One turn moves every row onto another: examples first, then more rows asked
mesad: [ -7  16 -21  -8 -30  -2  12  19  -1  -3   1  -7  13   0  12 -19   5  -6
  -7   6 -25  -8 -10 -13   3  28  13]
dugob: [  6  -8 -10  25 -10  25   3 -24 -13  -7  -8  -6  -6 -13   0  -7  -8   6
 -21   2   2   5  -4  23 -10 -22 -11]
vozi: [-30  14 -15  -5 -12  22   1  14  10 -10   1  -7  25   3  11   2  -3   9
   9  -8  -9 -16  -7 -22  -8  27   7]
Nopi: [ -7  -1  -3  19  -6  27  -9   3   8 -16  -8  -8   4  11  -4   6   1   4
  -3  16  -4  12 -12   4  59 -35  16]
Didaf: [ -9  -6   2  21   8  37 -13   8  14  -8   3   6  22   4 -16   4   1  16
  -1  -3  -5  13  -4   3  47 -32  15]
posi: [ 14   0  -3  17  12  11 -11   1 -18  -8  20  22   2  16  19  12  -3   6
  -3 -36   2   6   1 -27  40 -11   3]
beno: [ -7 -16  -2  20  -1  25   5 -25   9  -6  -6   3 -14  12   9  -4  -1  15
  -6  -1  -3  11   4   7 -19 -33 -16]
pebo: [ -1  19 -11  -3  -1  18  -4  23   2   1   0   6  17  12  12 -10   3 -27
 -11  -1   3  -5 -17  -9   6  43  25]
gado: [-12   3  -5   3 -12  -1 -20 -10 -12 -13   8   9 -19  26  26   2   4  -1
  11 -15  -6  17  -4 -23  29 -33   7]
Dig: [  2   2   5   0  -1   5 -23 -17   4   3  -2  18   4 -31   2  22 -14   1
  10  -6  -7   1  -9  19  24 -14  17]
zeme: [ 33  -6  -2  10   4  -4   1  -1  -7   0   8  24   2 -18  11  14  -9  10
  -1 -19 -21  -5   2   3  43  -6   7]
fugad: [  1  22  -8  10   3   1  18  20  13  -2   2   0 -21   8  26  -8   3 -22
  -2   0  -3   7   8   7   2  44   5]
Tavi: [ 14  -7 -19  35  -4  30   9 -11 -18 -11  -4  13  -7 -12  12  -7  -6 -13
 -19  -4   2  10  -7  36  18  -8  -7]
bato: [ -1  -6  -8 -12   5  11  -4  28  19  -6  -5   0   6  25  16  -8   4   6
   6   0 -19 -23   7 -18  -9  29  18]
Zaf: [ 14 -18 -16  35  12  32  12  -1  -2 -11   0  32 -15  16  22 -11   4 -14
  -9 -14  -3  16   2  28  23  -9  -5]
Buk: [ -3  -4   8 -11  -4  -3 -45 -12  -6   4   0   8 -15   4   4  -4  -2  -4
   4  -1  -5   9  -5   2   4 -30  23]
Rukud: [-13  11 -13  -6  -4  13  13  20  25 -11 -10  10   0  21  29   7   3 -17
  16   9 -13 -11 -10  -8  20  33  19]
serer: [-10  12  -4  11  17  13   5  21  20  -9   0  -3 -22  18  27   1  -1  -9
   8  -7   5  -3  17  -1 -10  41   4]
dube: [-16  30 -13  12  -9   7  14  15   3  -1   9  -4  -5 -10  15 -10   0 -17
  -5  -8   1  11   3   7  -7  44   1]
vuf: [  9  -3   7  19   8  30 -16   8   2  -3   1  -8  12  16 -18  -4   1   7
 -22   5   5  13  -8  -9  40 -32  18]
gan: [-25  12 -13   7  -2   9   9  17  16 -14   1 -13 -18   6  24  -2  -1   8
  16  -7 -10  -7  21  -1 -16  31  -4]
Fufa: [-18  17 -14   7  -9   4   3  18   1  -3  10 -15  -6  -8  10 -17   1   3
  -2 -12  -8  -2  17   3 -23  34  -1]
gov: [  5  -7   0  17  -9  14   5   6  13  -5   2  -2  10  10 -12  -7   7  17
 -10   9 -21  16  -2  -5  51 -39   9]
guf: [ -2 -19  -5  27  15  34   7 -11  15 -10  -1  27 -17  31  19  -6   4   2
   0 -13  -2  18   7   9  -1 -24 -11]
melag: [ 12 -19   1  13   5  24 -21  17   8  -8  -4  -2   2  12 -13 -11   3  11
  -8  10 -15   5   1  12  46 -33  23]

vuf moves to melag
Dig moves to posi
Now these:
bato moves to mesad
gan moves to dube
dugob moves to Zaf

